Look-ups in named tables: a row name and a column name give one cell, copied from the table.

Rorabel =
,Kisamav,Vof,Tud,Rolefot,Ber,Niz
Pasipot,60,160,135,109,176,206
Mami,92,148,138,93,154,191
Kesupe,59,173,89,123,167,213
Fuburo,110,176,162,93,182,213
Kov,75,136,101,117,129,202
Vuve,111,129,153,104,128,192
Sodabav,135,150,166,99,157,186
Beget,133,127,144,116,119,212

Sodabav, Rolefot: 99
Beget, Vof: 127
Kesupe, Tud: 89
Pasipot, Ber: 176
Mami, Ber: 154
Beget, Tud: 144
Vuve, Niz: 192
Vuve, Rolefot: 104
Kesupe, Rolefot: 123
Mami, Tud: 138
Fuburo, Rolefot: 93
Fuburo, Niz: 213
Pasipot, Kisamav: 60
Kov, Kisamav: 75
Vuve, Ber: 128
Vuve, Vof: 129
Mami, Vof: 148
Fuburo, Ber: 182

Table Bafuvap
         Dep  Mafodog  Zape  Gugi  Fuliki  Mani  Rufina
Zolup     50        6   -88   -55      45    -2      47
Diga     -30      -25   -44   -26     -24   -16     -24
Mabe     -39        5   -71     8     -69   -53       0
Kiti     -59      -31   -14    -6     -58   -30     -50
Naduk    -36      -12   -41   -18     -33   -17     -26
Pugosik   11      -12   -53   -40       9   -13       8
Liva     -19      -19   -29   -27     -16   -18     -16
Pag      -21      -39   -24   -37     -26   -37     -28
Tufakos  -40        6   -67     5     -65   -50      -4
Kanek    -30      -27   -33   -27     -28   -25     -27
Febori   -20      -82    25   -82      14    -5     -72
Veruma   -30       50   -99    12      -8    61      12

What is the Gugi of Veruma in Bafuvap?
12
What is the Gugi of Kanek in Bafuvap?
-27
What is the Mani of Pag in Bafuvap?
-37
What is the Gugi of Liva in Bafuvap?
-27
What is the Zape of Tufakos in Bafuvap?
-67
What is the Mafodog of Febori in Bafuvap?
-82
What is the Fuliki of Pugosik in Bafuvap?
9
What is the Rufina of Kanek in Bafuvap?
-27
What is the Gugi of Tufakos in Bafuvap?
5
What is the Gugi of Mabe in Bafuvap?
8
What is the Mani of Tufakos in Bafuvap?
-50

Table Fur
cols = Miko, Limu, Bodefof, Tefepod, Rodo, Lep, Degafa
Dasoviz: [366, 252, 267, 171, 319, 295, 292]
Rigaziv: [281, 318, 164, 322, 315, 301, 260]
Debeniz: [71, 180, 252, 330, 254, 392, 88]
Ridibu: [274, 277, 282, 282, 231, 255, 268]
Fofuput: [-216, 294, 309, 333, 271, 195, 84]
Zuvogem: [693, 891, 198, 444, -403, 521, 409]
Kep: [65, 159, 218, 305, 235, 320, 145]
Legifo: [-509, 189, 246, 490, 300, 225, -108]
Zogivuv: [466, 232, 395, 304, 459, 205, 231]
Zek: [237, 287, 246, 249, 239, 233, 251]
Bufupu: [320, 275, 296, 203, 198, 318, 259]
Bef: [-169, 187, 302, 396, 250, 469, -25]

Lep of Bufupu: 318
Limu of Zek: 287
Rodo of Zek: 239
Lep of Bef: 469
Limu of Kep: 159
Rodo of Dasoviz: 319
Rodo of Rigaziv: 315
Tefepod of Zek: 249

Telerug:
,Metevo,Mero
Tafaso,0.53,-0.45
Lonare,0.15,-0.17
Dafan,0.42,-0.23
Vedavas,0.41,-0.51
Vem,0.99,0.60
Nesi,0.93,0.55

Lonare, Metevo => 0.15
Vem, Metevo => 0.99
Dafan, Metevo => 0.42
Tafaso, Mero => -0.45
Vedavas, Metevo => 0.41
Tafaso, Metevo => 0.53
Nesi, Metevo => 0.93
Vem, Mero => 0.60
Row with the largest Mero: Vem

Sigisu.csv
,Gozoti,Leb,Vug,Vabe,Badud
Gog,66,75,85,125,143
Palebut,179,79,139,62,114
Savu,180,105,15,172,177
Som,69,16,59,124,54
Dudofo,138,159,148,109,96
Ruguzo,118,133,24,201,104
Vurib,60,95,143,65,215
Lebibet,144,19,128,179,85
Nel,12,102,51,232,208
Taf,145,129,43,59,225
Kila,57,115,155,62,229
Gozive,229,169,49,116,60

Leb of Savu = 105
Vabe of Taf = 59
Vug of Som = 59
Gozoti of Nel = 12
Vabe of Kila = 62
Gozoti of Lebibet = 144
Badud of Gozive = 60
Badud of Ruguzo = 104
Vabe of Gog = 125
Vug of Dudofo = 148
Gozoti of Gozive = 229
Leb of Som = 16
Vabe of Dudofo = 109
Which row has the largest Gozoti? Gozive

Zak:
	Fivo	Pabuvug	Zakera	Loda	Gesuvu	Zer	Miz
Dasisu	60585	57333	61840	56539	61155	60948	67058
Pobonus	80921	10901	61840	56539	61155	73018	67058
Leka	60585	57333	61840	49589	61155	60948	71456
Magine	72404	30749	61840	56539	61155	64474	67058
Situvef	60585	57333	61840	28254	61155	60948	86992
Dov	60585	57333	61840	27713	61155	60948	87366

Dasisu, Loda -> 56539
Pobonus, Miz -> 67058
Magine, Miz -> 67058
Dov, Miz -> 87366
Magine, Loda -> 56539
Magine, Pabuvug -> 30749
Dov, Loda -> 27713
Situvef, Zakera -> 61840
Pobonus, Gesuvu -> 61155
Situvef, Loda -> 28254
Dasisu, Miz -> 67058
Leka, Gesuvu -> 61155
Magine, Gesuvu -> 61155
Leka, Loda -> 49589
Dasisu, Gesuvu -> 61155
Leka, Pabuvug -> 57333
Situvef, Miz -> 86992
Magine, Zer -> 64474
Magine, Fivo -> 72404
Which row has the largest Fivo? Pobonus

Vamoni:
,Per,Dalip,Busik,Dufor,Kogo,Rusosi,Zezusaf
Rep,97,119,73,131,142,144,111
Zum,133,99,142,71,151,105,109
Gif,128,112,137,75,112,120,151
Lutotop,96,118,247,98,75,62,56
Puf,147,104,74,113,116,94,99

Lutotop, Dalip => 118
Zum, Busik => 142
Zum, Rusosi => 105
Lutotop, Per => 96
Lutotop, Kogo => 75
Rep, Dufor => 131
Puf, Kogo => 116
Rep, Busik => 73
Puf, Dufor => 113
Rep, Kogo => 142
Gif, Dufor => 75
Zum, Dufor => 71
Rep, Zezusaf => 111
Rep, Rusosi => 144
Gif, Zezusaf => 151
Zum, Per => 133
Gif, Kogo => 112

Guso.tsv
	Fufub	Fepa
Pif	643	208
Vog	196	347
Pov	562	806
Furag	240	273
Dod	490	296
Pati	179	435
Devano	440	281

What is the Fepa of Pif in Guso? 208
What is the Fepa of Devano in Guso? 281
What is the Fepa of Pati in Guso? 435
What is the Fufub of Pati in Guso? 179
What is the Fepa of Pov in Guso? 806
What is the Fepa of Vog in Guso? 347
What is the Fepa of Dod in Guso? 296
What is the Fufub of Furag in Guso? 240
What is the Fufub of Pov in Guso? 562
What is the Fepa of Furag in Guso? 273
What is the Fufub of Pif in Guso? 643
What is the Fufub of Dod in Guso? 490
What is the Fufub of Devano in Guso? 440
What is the Fufub of Vog in Guso? 196

Table Viv
|  | Rigu | Sali |
|---|---|---|
| Sozerin | 0.0 | 0.6 |
| Sokon | 0.4 | -0.5 |
| Tokeb | 0.2 | 0.5 |
| Mar | 0.6 | 0.3 |
| Luk | -0.1 | 0.0 |
| Semeve | 0.0 | -0.8 |
| Bam | -0.7 | 0.1 |

Rigu of Tokeb is 0.2
Rigu of Luk is -0.1
Rigu of Sokon is 0.4
Rigu of Bam is -0.7
Sali of Luk is 0.0
Sali of Sozerin is 0.6
Sali of Mar is 0.3
Rigu of Mar is 0.6
Sali of Semeve is -0.8
Sali of Sokon is -0.5
Sali of Tokeb is 0.5
Rigu of Sozerin is 0.0
Sali of Bam is 0.1
Rigu of Semeve is 0.0

Table Zil
columns: Fuliges, Vari, Vazagib, Soge, Siz, Kiv, Muti
Temame: [104, 92, 79, 156, 148, 59, 61]
Tegel: [94, 71, 94, 12, 25, 113, 128]
Rivuto: [112, 88, 173, 86, 44, 152, 151]
Luf: [69, 135, 40, 88, 142, 104, 81]
Kogak: [91, 122, 73, 180, 180, 82, 71]
Rane: [129, 34, 168, 142, 73, 90, 103]
Terode: [99, 43, 80, 47, 42, 97, 106]
Rin: [82, 179, 63, 37, 100, 133, 118]
Rone: [112, 30, 91, 84, 50, 80, 98]
Dev: [122, 28, 98, 122, 86, 54, 73]
Togosu: [89, 203, 119, 113, 140, 145, 123]
Visireb: [77, 79, 15, 59, 104, 72, 79]

What is the Vazagib of Rivuto in Zil?
173
What is the Muti of Kogak in Zil?
71
What is the Muti of Togosu in Zil?
123
What is the Fuliges of Temame in Zil?
104
What is the Vazagib of Rone in Zil?
91
What is the Soge of Visireb in Zil?
59
What is the Siz of Luf in Zil?
142
What is the Fuliges of Rone in Zil?
112
What is the Siz of Togosu in Zil?
140
What is the Vazagib of Dev in Zil?
98
What is the Siz of Rane in Zil?
73
What is the Fuliges of Tegel in Zil?
94
What is the Soge of Terode in Zil?
47
What is the Fuliges of Visireb in Zil?
77
What is the Muti of Visireb in Zil?
79
What is the Vari of Visireb in Zil?
79

